(in the rows, 100 means zero)
One turn moves each row of this set onto another row. After a few examples, where does it send each row asked below?
loga: 99  87  82  107  110  97  114  103  100  114  82  111  92  108  77  79  99  100  84  87  101  111  89  104  66  121  132  102  68  43  149  77  88  116  106  86  92  104  108  114  110  91  120  103  104  114  91
Neki: 105  103  104  68  80  131  123  95  104  88  79  108  138  120  90  68  121  107  113  84  95  118  95  70  128  91  88  112  137  95  94  125  96  79  77  71  107  68  108  81  121  107  90  121  116  98  108
raku: 83  94  107  130  124  126  104  85  68  108  78  103  107  111  100  90  60  95  95  122  62  87  112  117  101  121  115  108  81  75  121  114  122  120  78  64  83  102  105  104  119  112  78  87  109  97  68
zadam: 104  104  73  56  105  93  84  85  136  127  111  88  93  129  73  124  98  98  116  69  97  93  67  81  116  69  88  64  97  128  92  121  97  61  79  119  114  100  108  99  102  89  94  109  132  98  101
fakuf: 92  108  100  69  107  99  81  86  93  129  109  103  113  123  77  124  135  103  113  101  85  82  97  67  128  97  128  107  102  117  105  118  48  66  88  99  110  108  121  97  139  83  123  115  125  107  81
toba: 93  108  83  79  92  62  98  91  80  122  95  107  129  148  120  142  127  109  100  87  88  84  94  88  128  94  122  107  95  94  53  105  120  88  55  96  89  103  105  135  92  90  84  112  122  131  97
dad: 89  115  93  71  99  94  99  110  98  131  95  93  118  129  112  135  130  74  142  125  83  78  88  67  125  103  120  114  89  94  65  78  109  109  93  96  72  109  121  105  106  95  88  71  105  100  84
Zutiv: 105  110  87  119  107  89  113  113  108  89  73  100  89  112  84  95  90  103  58  71  89  114  98  106  73  79  123  100  73  50  141  94  104  126  94  88  98  108  114  131  112  87  103  87  113  127  100
kunum: 90  134  56  61  97  110  123  93  114  116  122  83  90  95  81  100  129  86  116  120  97  84  85  55  97  102  101  82  87  131  67  118  127  106  87  108  89  88  135  110  90  97  72  95  121  102  100
fofe: 90  86  89  109  121  112  115  77  95  99  88  72  91  95  91  75  46  95  93  105  69  80  88  121  84  104  95  72  82  97  117  129  145  121  89  66  90  96  103  103  96  119  76  88  130  92  93
molud: 116  103  66  76  88  87  121  68  45  103  117  101  102  118  105  125  133  98  115  123  91  82  81  72  110  105  138  89  100  111  60  119  93  89  100  85  80  98  127  129  94  75  104  116  147  117  93
Poda: 84  77  117  116  127  117  98  66  86  125  98  95  94  80  100  62  78  112  92  113  80  102  94  113  93  116  90  88  89  91  135  111  103  111  79  64  92  94  120  93  111  119  118  115  113  72  74
gizo: 124  94  84  110  89  92  111  110  102  79  72  81  97  104  98  70  94  107  69  89  75  120  73  112  68  78  111  89  87  63  139  106  102  140  116  85  96  106  119  121  99  75  95  88  128  92  112
sede: 92  84  100  134  133  114  96  58  72  122  100  117  105  102  97  113  71  121  76  102  98  85  112  119  98  102  110  102  68  81  130  133  108  114  71  76  107  110  98  120  115  111  99  107  114  118  90
nidep: 130  113  78  71  97  126  105  86  128  108  112  92  103  118  67  118  77  81  125  62  102  99  72  78  101  70  92  58  94  110  96  131  93  64  102  114  119  84  105  98  100  97  97  93  129  102  125
binir: 96  71  100  109  111  122  117  54  60  104  93  94  85  111  88  79  57  117  87  108  88  100  93  115  99  108  103  84  94  93  112  136  93  126  104  58  108  103  95  111  113  115  104  111  138  105  79
bofi: 86  74  105  110  131  113  107  77  112  114  98  90  97  73  115  78  81  111  78  87  94  91  96  123  104  84  75  77  80  88  120  138  126  133  78  81  118  108  109  102  121  114  100  97  121  96  90
Kuzi: 71  109  62  68  96  125  112  84  110  114  111  110  106  103  93  106  145  67  95  107  88  75  86  58  95  126  116  80  98  137  96  134  127  72  85  109  97  76  137  100  97  110  99  117  113  80  106
Robu: 92  121  68  89  97  136  115  89  105  105  104  116  120  86  101  96  135  63  82  68  104  78  92  71  91  127  111  80  95  106  99  138  119  70  73  104  111  65  122  94  102  113  104  119  109  82  124
tid: 119  113  102  85  98  115  100  83  81  103  116  97  121  106  83  109  119  95  113  86  100  80  100  67  118  92  132  101  104  97  110  126  41  60  109  84  119  96  113  91  143  85  136  103  136  107  105
temi: 109  124  98  87  107  126  77  127  117  100  106  92  123  99  128  123  119  46  116  85  85  63  98  93  108  109  124  92  91  80  96  107  108  73  86  111  118  101  107  99  121  81  129  63  107  86  92
zama: 118  85  68  113  99  106  118  102  82  83  71  99  99  121  74  82  85  99  73  100  94  126  97  97  67  114  129  91  78  59  139  98  100  138  110  79  93  100  108  125  98  77  92  86  118  105  93
tok: 91  96  88  55  81  116  118  88  94  79  87  118  116  131  102  84  140  115  102  91  91  119  85  63  135  87  87  102  135  117  75  130  109  85  74  88  110  91  106  93  117  89  82  129  122  102  76
Letan: 98  103  74  116  112  102  115  122  104  93  66  87  99  98  80  80  103  87  77  105  75  91  76  114  60  105  122  103  79  51  148  82  98  129  99  88  86  92  126  115  107  86  93  90  107  102  104
berof: 115  127  68  64  85  88  83  100  81  95  99  79  78  122  134  118  123  74  118  90  110  96  82  80  115  98  110  93  106  104  60  88  111  111  85  99  78  127  97  109  94  71  91  83  140  69  73
Domep: 109  101  73  41  85  115  92  98  102  73  84  87  84  130  129  94  111  62  122  97  90  98  71  94  103  94  98  92  142  114  86  109  130  75  82  101  82  104  103  96  82  76  88  96  132  64  76
Parab: 115  106  103  87  95  116  104  113  111  80  91  99  151  152  95  124  83  98  123  101  82  86  98  87  120  80  119  101  99  81  82  122  122  64  83  85  126  87  83  112  103  83  74  72  110  137  111
Vul: 105  96  96  122  137  98  78  74  97  121  94  82  80  88  103  99  55  95  94  96  87  74  99  133  81  90  107  95  81  85  148  116  114  102  67  77  79  116  106  99  101  101  91  90  128  81  90
rutom: 106  68  74  109  95  102  126  100  100  100  90  96  118  100  89  59  108  105  83  104  80  107  71  106  58  122  115  86  70  57  138  95  111  133  120  85  95  91  108  115  94  89  94  104  107  96  112
kon: 132  110  84  55  87  129  86  106  104  84  84  88  101  128  120  88  89  56  130  81  97  106  73  107  94  106  98  97  137  93  103  103  113  67  74  93  91  86  95  92  73  88  101  99  122  61  100
belak: 103  107  87  70  102  90  92  103  104  87  92  106  127  157  97  138  106  106  116  95  77  85  91  87  131  69  115  100  107  100  73  120  121  65  66  103  116  111  89  118  106  70  66  88  125  135  85
Dusin: 113  75  96  104  88  92  118  99  102  101  88  109  110  113  101  68  95  117  69  70  89  136  92  95  77  94  115  88  71  51  134  102  106  135  114  90  104  110  104  121  110  87  113  98  112  113  94
Des: 99  108  100  45  97  88  103  87  90  144  106  88  104  114  85  99  133  111  126  113  84  97  84  78  117  93  113  115  118  114  87  101  60  93  78  88  79  88  146  107  109  94  117  127  127  117  90
Leg: 88  119  92  69  110  105  71  122  123  120  100  92  118  112  115  136  129  51  120  111  68  57  91  81  112  111  133  95  94  107  97  109  111  76  79  116  97  111  127  96  117  80  109  72  103  85  84
Ginuv: 113  112  75  89  91  111  100  84  60  76  98  107  127  135  109  111  112  83  99  105  97  66  101  92  85  131  151  117  114  92  107  122  100  41  73  67  98  78  94  116  83  84  108  115  131  100  116
pufut: 102  94  85  111  103  83  115  101  116  112  95  91  96  97  92  76  100  112  72  75  77  99  66  115  58  85  112  95  68  55  148  93  101  113  109  94  95  102  111  124  100  94  116  107  115  108  116
bezof: 99  109  68  70  88  109  100  79  55  79  98  111  106  142  109  120  127  80  104  129  87  71  94  79  95  124  149  115  125  119  97  125  107  56  88  81  82  98  106  118  89  79  95  111  135  96  87
Nav: 100  135  68  47  101  78  78  90  119  141  104  71  82  134  89  115  98  97  114  81  110  91  83  81  98  85  103  92  99  122  84  90  105  89  57  109  84  99  108  114  70  96  82  106  128  93  107
tebun: 94  125  81  56  83  90  111  98  95  107  101  92  101  92  114  81  154  109  92  81  89  111  93  73  124  94  92  93  117  115  56  118  112  113  50  99  102  93  131  110  112  82  89  129  128  102  80
tariv: 102  93  106  107  121  117  97  88  80  99  80  82  84  103  117  100  56  94  93  94  83  83  106  134  109  82  106  103  96  75  124  126  106  140  90  73  98  130  89  105  132  99  90  77  134  100  72

nidep moves to -> kon
dad moves to -> toba
Vul moves to -> tariv
Now find these:
Leg moves to -> belak
Letan moves to -> Zutiv

One turn moves each row of this set onto another row. After a few examples, where does it send each row asked below?
Somu: 94  101  71  96  121  81  77  100  84  76  73  100  99  92  116  111  113  146  106  131  130  115  77  97  86  123  127  97  110  76  67  74  79  54  134
Degu: 74  106  67  111  112  97  87  95  93  75  88  83  113  92  74  118  118  148  121  128  128  106  72  98  69  98  112  122  98  86  118  117  159  59  142
guka: 126  88  71  73  101  110  92  91  105  85  73  115  163  94  103  110  103  130  104  122  128  116  107  93  79  115  124  58  115  103  96  99  104  61  128
bini: 116  88  64  69  109  101  93  72  66  75  83  113  151  90  95  128  111  128  114  108  120  121  96  85  75  122  127  80  103  74  108  97  119  78  119
rasu: 99  101  54  71  119  94  86  73  67  86  82  75  129  111  112  126  125  120  120  121  121  115  83  117  66  127  109  88  108  83  115  93  115  80  134
lozis: 66  81  107  83  59  109  60  136  120  138  110  99  104  91  110  109  106  110  82  102  127  90  97  133  84  123  85  123  117  92  114  75  102  109  105
sovu: 87  88  69  95  112  71  82  92  78  59  81  111  110  76  105  111  99  133  120  134  122  122  82  93  94  125  134  100  119  84  66  82  90  65  150
varak: 106  101  58  74  108  104  87  90  107  95  73  80  141  116  121  107  120  122  112  136  129  110  93  124  73  118  102  67  121  110  101  93  97  60  145
Lik: 141  102  75  113  110  96  75  89  144  89  72  100  148  89  89  101  87  112  112  124  106  88  91  105  71  122  120  102  98  124  104  87  135  45  109
Famev: 119  128  70  112  124  92  73  95  127  96  64  77  127  109  108  90  107  125  100  135  116  86  71  116  60  135  106  116  99  102  119  78  124  55  108
dizep: 72  66  105  78  62  107  63  107  103  114  115  80  88  76  105  125  84  106  111  93  126  111  106  112  73  122  69  136  98  84  104  80  104  120  103
Zedo: 119  94  71  124  111  92  87  93  116  96  67  110  131  85  113  95  103  118  94  85  107  103  83  90  84  130  131  59  105  119  107  125  120  55  139
Zes: 64  79  109  83  78  108  63  130  116  144  110  117  95  59  130  117  98  123  67  106  113  78  92  116  82  109  102  135  120  97  110  93  107  98  105
Savut: 77  114  70  113  111  103  88  109  126  82  77  78  119  101  85  102  115  145  115  147  138  104  75  104  75  98  97  107  111  110  108  116  141  54  154
sili: 123  92  70  112  100  81  84  76  108  55  84  109  147  66  84  99  70  108  122  118  107  97  92  84  70  134  121  118  105  99  125  91  139  66  115
buto: 97  81  70  100  106  78  80  93  92  73  85  112  123  79  94  126  104  124  123  124  109  110  86  104  101  116  149  90  114  99  58  86  100  48  146
Liros: 68  95  127  93  95  113  70  114  124  142  95  121  108  88  81  135  103  95  86  95  95  92  72  114  68  123  92  127  102  122  85  105  116  121  87
Kimam: 71  67  105  81  78  106  61  105  113  127  114  94  79  49  134  126  73  118  92  104  119  95  106  104  68  108  81  145  110  99  98  99  100  102  108
zofel: 58  75  103  90  79  118  61  123  119  92  120  102  86  82  120  134  78  91  102  90  132  89  101  120  72  99  70  131  95  123  103  91  107  101  116
sala: 105  118  65  109  117  79  81  81  93  63  78  91  123  87  103  88  92  122  107  128  117  98  74  95  56  146  106  131  104  77  143  79  124  76  111
Meki: 97  99  80  109  106  107  89  97  102  72  86  106  123  81  64  119  103  155  115  122  130  114  82  72  72  90  121  111  93  84  110  120  154  52  122
kab: 104  106  64  117  131  82  86  74  83  83  66  80  100  89  120  100  112  126  105  87  114  117  72  82  64  144  107  86  95  89  117  122  117  79  136
kud: 111  93  71  120  121  84  90  80  89  77  66  114  126  72  105  100  98  121  105  85  108  115  80  69  81  142  128  77  104  100  111  128  125  82  137
Duban: 84  84  122  78  72  115  66  133  131  143  87  125  124  86  86  121  99  108  84  110  114  96  97  112  102  130  99  118  112  115  87  78  117  129  102
dur: 107  96  71  99  114  86  71  102  100  90  77  103  109  97  107  122  116  137  108  124  120  105  80  113  92  110  144  88  106  90  54  78  90  37  131
Moza: 112  107  65  123  121  93  81  91  114  102  66  77  105  100  130  93  115  123  96  90  114  103  75  104  66  130  112  69  100  106  114  120  110  53  139
ziran: 58  94  123  96  79  116  72  126  117  131  109  128  99  84  101  115  99  107  69  89  112  93  75  109  56  123  85  127  111  95  109  100  94  108  82
mabe: 101  106  84  111  104  114  91  113  132  79  73  103  134  88  76  100  100  156  107  139  143  108  86  77  78  90  108  98  102  106  101  117  137  46  137
diro: 68  80  121  96  85  111  71  96  132  121  102  105  102  73  85  133  74  86  110  95  103  109  89  102  66  119  70  130  103  130  77  114  107  123  102
bonos: 55  87  116  89  80  120  68  147  121  97  109  139  108  82  114  115  89  106  73  97  135  81  92  108  84  108  87  126  108  118  117  85  104  109  109
bulun: 74  86  115  84  106  122  64  108  111  105  96  105  83  83  104  155  87  95  108  89  123  95  97  105  77  107  79  138  73  127  82  90  126  122  98
piros: 71  98  124  84  108  125  70  132  112  107  85  144  103  86  97  140  95  109  78  99  127  91  88  93  89  116  97  129  88  122  94  88  124  129  91
niloz: 83  73  117  76  98  105  66  98  116  138  94  104  89  50  116  142  73  114  104  114  108  103  105  92  85  117  91  146  104  118  75  106  118  129  108
Tisap: 61  79  119  95  70  110  74  109  123  108  115  111  96  69  104  112  74  98  93  92  118  104  87  98  50  119  63  130  111  104  102  110  86  110  98
dusiv: 74  84  120  78  99  106  67  123  118  152  91  130  105  60  111  135  96  118  79  118  102  85  90  106  96  120  113  137  114  118  85  101  126  121  102
Dagip: 90  71  120  73  77  115  71  106  114  123  92  108  109  70  86  139  79  105  111  99  117  118  109  91  90  125  87  133  94  105  77  85  121  139  98

buto moves to -> dur
Dagip moves to -> Duban
sili moves to -> Lik
Now find these:
ziran moves to -> Tisap
niloz moves to -> dusiv
Degu moves to -> Meki
Zedo moves to -> Moza
piros moves to -> bonos
rasu moves to -> bini

One turn moves each row of this set onto another row. After a few examples, where does it send each row asked below?
pifu: 101  62  95  86  78  121  100  108  95  110  79  97  50  81  88  105  138  100
vena: 114  133  115  108  87  78  130  137  110  99  99  81  97  100  84  127  91  116
nosat: 101  50  84  109  88  136  98  91  103  101  94  90  47  97  101  111  128  97
sula: 93  66  90  102  92  123  81  84  105  103  87  76  52  92  87  103  135  87
Mitim: 102  60  89  109  85  131  90  89  107  109  79  74  56  98  95  106  134  92
Led: 94  71  94  90  89  115  83  93  101  107  81  83  52  85  80  100  139  90
kir: 103  67  95  97  79  122  90  99  103  114  72  79  58  87  88  104  137  95
Tagon: 92  55  88  92  92  124  95  95  98  95  100  101  42  85  89  104  132  94
turat: 109  109  100  124  99  99  142  128  113  78  131  99  82  112  101  137  77  116
kes: 127  135  71  115  64  89  121  91  142  90  77  91  63  109  77  120  69  112
nekov: 82  115  102  114  103  107  133  118  122  41  97  115  69  110  74  105  70  82
digak: 126  126  66  123  67  96  126  86  143  83  89  97  56  112  84  123  64  111
Boba: 111  120  109  106  90  86  142  141  106  88  117  105  84  98  91  129  85  120
Diban: 84  125  110  101  97  94  128  127  116  50  84  115  75  100  66  100  76  82
Vobub: 126  122  65  116  68  94  135  94  138  81  95  112  50  109  84  121  63  115
gatim: 127  135  75  103  60  82  126  100  134  91  77  103  59  101  74  118  72  113
Bekug: 83  119  101  126  105  111  122  105  130  43  91  96  77  119  78  106  69  76
sefu: 100  51  88  96  85  130  104  104  97  101  93  103  44  88  96  108  131  101
Vel: 93  64  94  85  89  115  90  99  96  101  90  99  46  81  82  101  138  94
Vilu: 86  133  112  105  96  93  118  120  122  57  70  95  84  103  62  99  82  78
zegem: 111  116  100  137  100  103  130  114  122  84  121  72  91  120  101  135  79  111
rop: 113  131  109  128  93  90  122  118  120  98  102  61  100  113  91  130  87  110
numob: 85  129  107  123  102  100  115  106  130  53  76  84  86  115  69  101  76  76
ferat: 126  127  70  103  63  86  134  103  133  85  88  116  53  101  78  120  67  116
Nufi: 92  57  86  104  97  128  89  85  105  96  100  88  46  94  93  106  131  89

rop moves to -> turat
Vilu moves to -> Bekug
nosat moves to -> pifu
Now find these:
kes moves to -> Vobub
Vel moves to -> sula

One turn moves each row of this set onto another row. After a few examples, where does it send each row asked below?
C: 84  32  115  104  124  83  109  101  133  102  106  119  77  111  117  152  107  157  130  143  117  136  110  77  124  113  121  109  120  90  63  102  92  122  83
V: 116  93  134  113  116  114  118  120  103  90  85  105  72  94  119  115  136  165  130  140  104  140  106  101  129  103  108  94  116  123  72  102  99  141  83
W: 119  56  111  80  107  82  131  130  103  104  70  93  60  116  105  118  123  138  111  141  90  135  101  117  126  94  83  98  78  84  71  113  88  129  103
X: 132  93  118  95  94  97  76  138  94  96  114  77  73  88  125  122  124  157  135  118  69  57  124  61  125  132  85  90  69  107  94  90  74  105  49
H: 92  87  89  96  96  69  106  116  95  130  83  81  75  91  98  109  81  120  90  145  76  102  115  77  90  90  109  121  102  51  87  78  89  117  100
U: 78  80  97  95  119  62  114  114  136  97  114  116  98  93  109  134  69  166  112  159  75  111  113  52  87  108  114  106  120  87  85  69  89  108  67
M: 113  123  115  105  157  63  99  133  104  59  109  93  100  63  97  83  100  154  106  87  85  120  83  68  123  134  100  103  61  64  89  94  81  104  54
T: 140  69  134  106  112  87  88  113  109  116  109  77  69  77  115  123  120  152  138  105  86  57  138  45  108  150  103  110  92  90  78  97  69  109  47
Z: 140  98  97  91  147  65  80  105  103  72  84  90  95  63  77  92  87  114  86  101  94  94  109  67  126  142  106  122  80  50  71  96  74  111  74
K: 76  119  122  103  120  68  123  132  94  99  80  79  88  65  122  104  98  181  111  127  78  118  116  72  80  84  104  109  123  80  81  92  90  134  71
Q: 117  111  108  64  129  68  82  126  93  62  117  95  106  88  120  109  92  150  97  98  107  112  94  48  115  112  95  120  37  84  89  127  61  109  67
F: 124  61  126  94  116  68  98  132  104  112  97  72  75  91  117  119  125  158  133  104  58  59  127  80  112  140  89  101  62  76  86  92  65  89  43
R: 103  52  94  77  101  83  121  117  108  115  66  78  65  119  109  119  115  127  104  133  93  129  109  108  119  90  86  107  75  73  73  112  87  128  105
Y: 116  92  118  91  140  57  63  86  96  81  110  110  104  59  113  117  103  123  103  95  104  100  95  84  127  124  126  152  61  62  86  100  75  86  63
A: 113  102  86  96  140  73  85  119  116  60  129  117  104  57  103  109  80  132  111  130  85  105  105  41  140  153  115  93  63  79  74  99  83  113  66
B: 95  100  125  97  120  111  118  123  106  93  75  90  75  95  125  110  134  176  127  122  107  139  117  99  129  86  102  93  117  123  73  100  101  137  74
L: 135  109  108  58  138  73  87  84  105  80  109  111  107  66  107  93  93  131  97  111  100  115  127  50  122  130  129  108  60  123  73  99  88  97  51
N: 109  29  129  108  126  82  117  108  124  101  101  117  73  107  109  149  116  157  130  148  116  136  104  87  116  125  118  113  110  77  62  111  86  128  90

Z moves to -> M
V moves to -> N
Now find these:
H moves to -> K
Y moves to -> Q
X moves to -> T
C moves to -> R

One turn moves each row of this set onto another row. After a few examples, where does it send each row asked below?
Fak: 110  105  97  119  150  73  127  70  73  92  85  102  139  142  75  87  83  128  94  76  99  91  76  98  96  149  112
pegu: 128  89  121  141  120  63  74  87  85  101  113  111  85  105  116  88  88  129  91  64  132  95  88  114  89  114  73
zufe: 125  107  106  121  159  81  80  89  47  112  127  79  132  109  68  111  86  107  115  48  79  99  117  79  103  100  109
kos: 91  101  80  86  124  106  69  127  113  87  98  94  111  122  91  77  83  103  130  82  115  125  70  97  132  90  125
fab: 108  124  98  118  125  48  91  98  90  103  104  75  96  79  110  105  54  100  141  111  114  117  102  98  87  112  116
lukov: 112  112  105  125  134  52  88  126  84  105  104  94  106  103  71  62  104  129  113  81  91  103  58  113  89  61  96
pidem: 94  126  113  96  141  100  84  107  75  122  141  113  129  126  108  105  73  120  102  73  113  130  94  97  95  90  136
mezaf: 117  113  118  120  137  90  102  99  112  123  98  84  102  92  112  113  129  92  70  73  126  103  105  79  110  115  116
Doto: 128  81  110  122  113  76  81  97  88  88  107  91  95  145  113  135  91  101  112  59  87  91  93  129  128  94  98
tuf: 107  110  96  107  128  123  74  101  92  131  85  111  131  96  104  97  78  86  91  53  119  134  88  110  93  116  77
Reluz: 124  106  93  97  153  71  107  103  55  103  74  108  145  98  116  100  130  93  93  93  92  72  97  106  115  91  105
tar: 111  81  102  109  133  79  79  169  75  93  89  103  127  106  57  135  74  100  108  92  86  100  92  88  103  109  101
neve: 132  112  101  112  143  100  99  119  83  103  93  87  121  132  89  83  111  77  116  59  109  119  95  128  142  95  63
dudo: 143  101  105  84  130  86  64  104  76  103  111  115  74  117  93  107  91  145  119  82  133  77  99  82  82  120  112
lufos: 102  106  114  132  141  35  103  117  67  60  117  100  110  103  95  98  95  87  129  101  108  116  95  111  123  78  81
Bev: 149  86  89  106  97  103  97  116  102  78  79  89  115  102  105  83  56  112  141  58  102  83  69  89  102  112  110
Ruvel: 72  94  90  122  129  96  133  114  80  92  83  91  109  102  36  100  70  96  111  102  116  100  106  89  90  109  110
zuz: 130  97  57  134  143  65  113  98  79  66  92  124  136  107  99  87  96  135  119  96  129  88  114  101  87  106  85
vog: 122  108  98  111  121  80  62  146  84  83  105  106  90  97  74  101  119  93  85  65  93  58  74  86  101  92  87
vesan: 117  104  83  135  92  121  111  83  55  83  92  101  128  90  55  97  84  115  119  84  120  79  76  84  119  91  103
fil: 119  152  87  113  141  84  100  108  73  125  99  120  110  110  101  52  84  138  84  79  107  100  80  113  104  118  92
pamo: 110  91  122  83  130  113  129  103  99  79  113  119  102  110  79  69  78  80  130  90  123  113  97  83  114  107  82
reli: 80  104  106  135  103  92  87  114  86  53  91  139  111  106  90  108  83  128  124  63  117  83  100  79  112  120  71
Tokez: 120  121  83  90  128  114  89  100  62  72  113  99  125  118  60  107  81  129  92  71  102  52  103  104  97  140  106
busa: 107  100  90  90  151  53  97  127  94  90  88  99  96  103  96  98  98  104  99  117  128  97  81  82  57  127  122
ziru: 88  117  142  135  120  92  75  122  107  69  109  92  122  102  82  83  97  69  103  85  139  97  93  95  87  113  103
mefu: 111  93  82  118  114  80  88  114  64  84  86  99  118  98  112  175  96  112  107  86  123  105  95  97  109  106  104
Kuv: 134  88  100  142  140  69  104  96  59  112  74  106  101  116  75  68  56  97  130  80  84  76  104  77  95  106  114
lebu: 114  115  126  104  100  108  128  83  75  109  86  86  105  97  113  117  72  83  138  68  140  108  99  100  94  104  92
gefi: 122  172  74  111  149  86  95  100  76  98  113  106  120  116  84  92  96  69  98  61  91  91  100  93  119  109  108

tuf moves to -> pamo
pegu moves to -> lufos
Bev moves to -> Kuv
Now find these:
mezaf moves to -> ziru
Doto moves to -> fab
Ruvel moves to -> Tokez

